Each row is where one point has got to under a steady rotation. How many ticks took it there?
The counts run from 0 to 233.
[159 121 123 160 131 127 143 118 127 140 122 125  90 113 120 128 140 124
 138 142 152 144 139 153 183 163 115  97  98 122  99 102  99 127  88 108
  82 102  64 179 121 130  93 163]	224
[137  95  71 135  67 144 179 151 125 142 139 117 159 121 122 113  86 146
 100 121 132 107 136 133 143 118 145  54 127 124 142 171 132 127 170 143
 131 109 114 138 166 138 120 154]	80
[151 101  54 119 157 137 153 129 110 106 151 133 151 141 111 137 133 150
 151 146 164 143 147 119 167 153 144  98 123 163  97 148 125 147 111 118
 101 136 103 147 190 113  95 183]	75
[ 92 135 167 182 115 154 140 148 117 149 136 110  92  99 130 131 103  82
 110 147 175 111 111 166 158 150  94  92 128 135 146 115 110 158 138 139
 140  65 109 109 116 123 139 167]	118
[136 113 148 152 147  97 143 116 141 133  96 144  84 169 104  89 129 148
 145 120 114 129 155 139 131 145 102 109 118  40 141 120 156 115 104 119
  69 113 116 174 114 159  82 124]	47
[127  91 113 158 129  88 186 121 142 120 115 145 116 167 138 111 122 128
 148 124 125 118 170 117 137 117 102  81 109  86 169 146 130 123 140 165
  84 145 113 169 166 133  70 150]	166
[111 124 135 134 148 130 135 142 122  96 167 119 122 101 143 159 120  92
 169 153 169 119 121 123 179 145 101  96 115 173 118 145 113 179 113 164
 126 111 107  96 149  99 106 182]	6
[129  98 117 136 155  76 157 106 130  93 122 146 127 173 114 133 153 146
 169 114 109 151 156 100 119 126 118 100 129  74 156 130 147 130 139 147
  79 147 117 179 170 139  75 133]	165
[100 136 108 127 122 130 126 169 107 109 173 120 153 117 137 168 103 130
 137 122 143 119  74 128 159 130 129 104 149 164 102 147 134 198 146 125
 166 127 109  86 167  93 122 153]	181
[120 123 144 108 139  96  91 122 134  76 166 128 128 136  99 162 147 152
 188 118  99 132 152 102 169 150 131 130 150  90 139 130 163 122 104 115
  98 134 110  90 144 159 129 167]	15
[145 103 100 128 162  86 150 113 102  85 123 156 128 162 105 168 163 166
 167 119 118 168 131 102 116 145 139 119 144  92 111 126 137 145 129 114
  99 165  98 168 174 120  82 132]	164
[105 131 149 154 153 191 150 125  98 105 111 141  90 129 126 115 116 139
 143 169 181 139  88 132 116 168 103 123 128 110  95 123 128 157  98  83
 134  71 114 134  95 123 121 163]	38
[136 131 135 112 155 101 101 119  97 133 112 135 109  98  70 185 152 120
 134 107 140 180  96 179 116 145 157  96 134 104  98 103 124 153 133 107
 113 109  87 131 151 106  92 129]	232
[128 154 107 142  87 161 125 153 132 157 153 124 104  94 124  68  72 154
 114 135 137 105 119 171 182 131 124  97 141 104  92 126 137 130 100  92
 145  91 100 112 109 135 113 163]	130
[123 134  79 136 148 164 163 144  81 127 153 139 139 136 125 108  84 156
 132 134 184 136 114 149 104 139 140 103 169 131 103 136 124 150 120 113
 152 106 148 122 176 103  81 172]	69
[137 126 132  75 157  86 126 140 152 115 105 148 113 139 128 106 116 151
 174 115 103 131 112 137  99 106 124 106 101  85  78 168 184 137 130 149
 101 128 113 136 131 105  73  94]	153
[125  96 103 144 135 109 153 149 123 121 130 120 131 135 134 170 137  82
 137 130 157 139 122 139 173 126 114  67 101 170 131 143 106 177 158 173
 108 146  81 132 176  84 109 160]	174
[114 140  82 125 146 143 139 138  80 102 153 141 149 136 106 118  93 182
 152 105 159 137 116 137  96 128 155 117 194 104 110 130 150 149 132 105
 148 105 157 123 188 121  89 147]	70
[114 146 143 139 101 134 124 141 149 153 142 121  90 112 120  50  68 146
 127 124 142  81 147 166 161 118  98 113 143  74 121 129 166 115 102 112
 129  83 128  98 116 152 106 151]	129
[118 140  89 102 146 104 120 138 110 112 155 146 156 136  93 115  89 190
 156  87 112 122 123 137  98 110 151 117 180  78 119 144 172 131 138 118
 135 125 157 116 178 137  81 120]	71
[134 140  96 108 166 122 118 145  82 136 138 132 131 109 103 156 120 127
 145 116 158 160  79 168 123 132 145 101 138 144  66 119 132 182 131 116
 134 122 100 130 173  76  88 132]	63
[ 99 125 161 187  67  95 137 140 144 147 138 128 121 111 117 126  95 145
 111 100  79  97 127 137 163 124 104  93 134  71 170 121 130 136 159 143
 129 102  87 123 113 159 131 135]	110
[115 129 118 135 150 131 169 118 103  86 130 163 129 157 125 116 112 187
 151 124 144 145 120 117  46 131 119 124 161  67 121 133 159 129 125 115
 128 112 158 151 149 138  70 126]	158
[112 143 144 111 112 173 109 144 108 112 118 126 120  98  96 172 117 138
 124 141 137 154  50 150 121 152 138 117 141 113  91 131 147 160 141  82
 151  74  90 101  96 117 159 138]	32
[112 110 191 138 161  66 100 120 131 106 112 122  98 137  75 180 156  96
 161 101 115 139 131 149 153 155 105 106 130  86 164 113 148 140 127 149
  87 112 101  95 119 145 125 132]	115
[157 127  60 139 118 130 164 139 106 125 148 143 139 130 144 132 118 164
 138 127 118 144 101 120 161 133 140  95 122 134  74 135 117 166 139 106
 137 155  70 181 153  96  81 155]	162
[ 97 143 119 170  93 164 163 142 105  87 169 130 152 114 157 142  96 172
 128 135 129 115  92  88 149 151 114 118 149 134 106 132 127 166 138 103
 173 104  96 136 127 141 128 171]	100
[140 124 150 151 171 101 128 110 120 109  93 152  96 166  93 128 157 165
 158 125 123 156 133 135 119 162 112 130 131  53 117 105 157 129  86  91
  84 113 109 160 123 149 102 133]	46
[131 107 106 147 144 140 118 126 110  78 142 128 144 143  92 175 158 151
 149 152 132 145 132  91 198 185 133 104 131 151 136 123 127 153 115  99
 105 112  82 127 146 150 163 188]	194
[148 149  97 124 106 167 116 150 110 150 156 135 116  93  95 102  90 158
 122 129 144 137  99 161 178 152 146 113 148 114  78 118 137 138 101  63
 147  92  88 132 125 124 125 158]	131
[118 105 132 124 111 151 168 140 141 144  86 132 100 120 129  84  76 107
 118 141 158 105 118 171  82 115 113  64  91  99 119 171 157 123 150 149
 119  87 126 121 114 118  94 124]	148
[136 117 159 168 153 127 146  93  83 108 108 137  94 122  83 154 149 151
 135 128 157 168 136 156 101 173 133 114 146  73 141  79 109 115 108 106
 102  82 117 166 126 148  98 136]	226
[116 138 168  97 148 132  81 134 115  96 117 143 117 113  87 180 135 142
 154 129 112 153  62 132 108 147 140 125 129  89 101 134 170 149 130  89
 139  91  96  89  91 125 152 120]	33
